(in the rows, 128 means zero)
Each path is a new rotation, seen through one point. The rows after it are directions, each followed by how far the rotation turns it, in degrees a step (0 if it stays put).
Each turn is a multiple of 5 degrees from 10 to 175, or 0.
Each row of a path follows its step; steps can be skipped.

step 0: [125 115 124 126 129 132 128 142 126 128 129 132 125 124 125 135 136 113
 131 139 125 129 136 142 126 123 121 130 140 125 124 127 139 129 120 124
 125 128 131 127 120 128 131 116 134 133 120 129 130 124 137 133]
step 1: [121 115 128 113 132 120 123 138 127 117 130 126 123 126 127 139 128 126
 132 132 133 131 118 121 129 136 132 126 135 123 125 124 127 135 122 121
 129 125 137 131 140 122 126 124 134 144 125 130 131 129 131 120]
step 2: [120 133 134 125 127 118 123 136 122 121 129 131 131 134 127 136 124 135
 126 131 136 148 132 131 138 124 120 131 132 124 113 133 128 128 131 130
 134 124 132 131 118 131 120 122 139 130 125 135 127 137 134 123]
step 3: [132 123 125 120 126 123 122 121 125 124 142 127 132 124 132 124 126 129
 135 124 136 124 127 127 133 120 126 122 126 123 118 118 134 140 134 135
 122 124 135 125 120 139 126 116 135 140 134 131 131 137 132 138]
step 4: [128 112 119 125 134 128 128 124 125 132 122 115 126 137 126 131 126 128
 140 133 120 126 130 131 138 120 125 122 135 116 119 122 133 127 126 136
 127 126 139 133 120 128 135 119 135 117 122 126 131 129 131 127]
step 5: [128 120 115 128 132 132 133 126 130 125 120 136 127 120 130 141 135 121
 131 139 138 128 123 126 130 131 126 120 133 126 119 125 132 128 138 128
 124 135 130 138 126 119 134 125 143 137 134 122 133 136 132 120]
step 6: [122 124 127 116 137 122 120 133 124 135 127 122 127 119 132 134 133 118
 129 134 133 136 137 126 130 131 121 147 131 119 117 130 128 125 135 130
 131 115 131 139 126 120 129 127 130 133 134 131 123 132 125 130]
step 7: [127 124 128 126 128 116 119 141 134 126 127 131 123 123 130 134 126 133
 135 131 136 129 134 138 129 117 115 119 128 128 123 132 133 133 122 132
 121 119 125 135 135 130 129 112 124 139 133 123 123 137 127 133]
step 8: [135 126 129 122 137 125 117 130 123 124 127 128 125 132 129 123 120 130
 141 126 141 125 130 130 136 134 124 119 148 116 123 124 133 138 128 117
 135 124 137 134 127 136 129 122 131 125 125 126 124 130 121 122]
step 9: [131 123 127 128 129 137 128 125 127 116 118 121 138 132 137 132 125 130
 125 131 141 135 123 133 136 121 135 120 132 121 113 128 135 137 135 132
 126 129 122 133 128 119 131 119 135 126 130 140 120 130 131 130]
step 10: [127 122 132 125 130 132 126 124 132 133 126 128 130 130 125 132 132 115
 137 129 127 124 131 142 140 127 129 136 128 118 120 107 128 128 137 126
 132 123 119 128 123 126 127 118 138 136 140 132 131 135 125 128]
[130 129 128 126 128 126 127 126 124 132 126 128 131 126 125 130 127 129
 126 128 128 131 129 129 129 129 127 129 124 128 126 127 128 127 130 128
 127 128 126 125 130 128 126 128 128 130 130 131 126 129 128 128] | 95
[127 126 132 125 130 130 130 132 128 126 128 128 129 126 126 127 127 129
 127 127 129 129 130 125 130 127 126 129 126 130 131 131 128 127 125 129
 129 128 129 129 128 130 125 128 129 130 130 126 127 131 125 127] | 70
[125 128 128 128 132 131 127 128 126 131 127 126 126 131 127 125 126 127
 130 129 126 130 127 124 126 129 127 129 128 128 127 126 126 128 129 128
 131 126 127 130 128 131 128 129 127 130 125 132 130 127 124 128] | 160
